A single turn carries every row of the set below to another of its rows. Some are shown first; where does it send the rows asked next?
keme: -2 -13 0 -14 -6 14 9 -3 10 16 -5 -15 -9 7 -14 -38 15 -1 -33 -2 -5 -9 0 11 0
neses: 2 1 -12 5 10 -28 13 -11 -11 8 7 -12 4 -16 -15 3 -10 -17 -13 13 12 0 -18 -3 -31
Taku: 9 -4 6 -12 -13 -4 25 -5 12 3 -10 16 3 4 12 -15 -23 19 -7 14 -29 -3 5 24 -8
vopu: -11 -34 -5 16 17 9 -9 -20 1 -7 11 5 25 4 5 -2 -3 12 -1 2 -9 4 -11 -3 -10
guvu: 13 1 -1 -1 -6 0 -4 0 -3 -2 -4 -16 -1 4 19 4 -7 2 44 4 5 1 -4 -2 21
zoma: 15 -27 2 -3 11 -13 4 5 2 -2 -1 -5 2 -2 -20 -38 2 -4 12 -1 -13 -22 -13 -2 -3
bab: 21 -2 8 3 6 -2 12 -7 2 11 -6 15 -2 2 5 -14 -5 42 -7 4 -19 -8 -5 20 -17
luz: -38 -10 -5 -26 12 15 -17 4 19 14 -2 8 -9 -4 14 3 -12 0 2 -5 -12 -2 5 3 16
Nera: -5 -7 20 3 -3 0 9 -9 -13 -3 -24 -7 12 -5 19 -11 27 -7 -8 9 -11 -4 18 9 -27
mar: 6 -10 10 -12 14 8 7 -8 -11 15 14 -14 -9 8 -7 14 22 -9 -23 -14 -15 -21 12 -8 -13
lomud: 1 9 14 -18 -26 6 12 -3 6 -5 -9 25 6 12 4 2 -13 11 10 8 -35 -19 14 8 -10
pelen: -11 8 5 -16 1 32 7 -7 5 15 -7 5 -1 4 -5 -23 9 2 -21 -8 -15 5 24 -7 12
detug: 15 0 -4 5 -3 -23 -4 3 -3 -6 14 -13 1 -2 -7 25 0 -1 23 8 26 2 -14 -4 5
lil: 4 -3 3 14 10 -7 6 -6 -5 -13 5 20 17 -12 -35 -22 -9 0 -7 0 4 7 -7 -16 -11
mozud: -20 -23 -8 -1 10 -2 -20 -2 -9 10 14 -12 -6 17 -3 19 11 3 -7 -10 6 -11 -27 -3 -21
pugo: 3 -9 23 12 5 11 4 -17 -13 -8 0 3 13 1 -14 0 28 2 -16 -15 -8 -4 15 -6 -21
Nusi: 20 -22 8 16 -5 -13 5 -1 -3 -19 4 -9 -5 -1 6 -5 -13 1 23 -1 16 2 -18 5 14
Meled: 13 4 2 -6 -24 -8 12 -16 1 0 9 0 2 23 -22 9 -5 16 -16 -9 -7 -11 -21 18 -33
Telas: 4 19 -5 -12 -11 10 -11 1 6 -5 -10 -7 -11 -16 21 2 -33 -7 15 3 19 -4 -8 -3 13
Fazir: -27 21 14 -13 -13 12 5 5 -3 4 -12 15 -4 -2 -10 -3 15 -11 -30 4 5 7 23 -7 -9
tareg: -5 -10 7 -13 -12 7 15 -9 -10 11 -6 -21 -7 3 17 1 12 -26 -15 10 -21 -28 11 2 -19
zovud: -11 -1 13 -9 3 -20 1 7 8 -2 -31 4 4 -21 -2 -34 2 -5 25 7 -6 1 5 15 -3
Foveg: -23 26 5 -9 -9 -3 1 4 -31 1 -13 3 -10 8 -3 13 -5 -22 12 -11 4 2 -3 -19 -25
soval: -2 21 -16 -17 17 -3 -1 0 -16 26 12 -8 -14 6 -22 5 -8 -5 -7 -14 7 0 -13 -20 -11
tazan: 15 3 1 -15 -7 -1 -17 10 8 -25 -15 -3 6 0 11 -20 -19 2 19 -6 18 6 -11 6 12
renop: -17 2 3 -12 -15 -7 13 -6 10 8 -7 -11 -2 -8 -16 -10 14 -17 -41 9 12 5 5 17 -17
valo: -28 -13 -14 0 10 -8 -17 -5 10 5 -1 0 10 -5 -1 -4 -1 10 -22 7 21 19 -21 13 -19
dazab: -46 1 -3 -10 -13 14 -21 -1 3 -5 5 11 -3 11 -12 16 -7 -10 -12 -13 13 5 -13 -7 -9
Dasus: 8 10 5 5 -18 -7 5 -5 0 7 -7 14 3 10 -17 -11 6 37 -9 8 0 -6 -17 19 -28
kanup: -9 4 15 -7 13 12 7 -14 -2 5 -14 2 -5 -11 4 -11 -13 -8 32 -23 -25 -2 14 -2 11
murag: -31 -25 8 -1 5 2 -19 10 -1 -5 -14 12 8 1 25 0 10 3 21 14 -13 -13 2 -1 -7
bivo: -2 14 10 -12 -12 -7 19 -13 1 5 11 13 -11 13 -17 26 -16 13 -21 -19 -7 8 -3 18 -18
lig: 6 3 2 5 -10 -3 6 7 -18 -10 8 -3 -15 4 15 24 -23 -11 21 3 15 3 -8 -16 13
Ribu: -7 17 10 -25 -25 4 7 7 8 18 -5 15 -23 9 -4 12 -7 14 5 2 -23 -30 5 12 -4
lamap: -39 -20 0 -9 -6 0 -5 -12 2 0 3 -8 -4 1 19 32 -11 -24 4 -1 -11 -9 -4 6 -11
Debut: 20 4 -2 2 2 -3 -15 -4 15 -15 4 -2 -1 -21 -10 -3 -21 6 3 -6 32 0 -18 2 10
marap: -24 -31 -13 -7 -8 13 -14 1 18 -4 -4 5 11 5 5 -31 -10 1 -6 16 -5 -10 -16 4 2
kaze: -21 8 -1 -20 -19 6 13 -6 -5 9 -14 -16 -22 1 5 -11 -26 -34 12 -11 -12 -11 -7 1 -2
nos: 13 13 -11 -23 -6 -7 -14 15 2 -14 8 -4 -6 3 -3 13 -25 -10 0 -5 28 -1 -16 -10 6
sot: -8 17 16 -16 -12 -14 12 -1 0 14 -3 11 -27 -1 4 31 -8 11 -9 -7 -9 -14 2 21 -24

lomud -> Ribu
soval -> neses
renop -> pugo
Now these:
vopu -> marap
guvu -> Telas

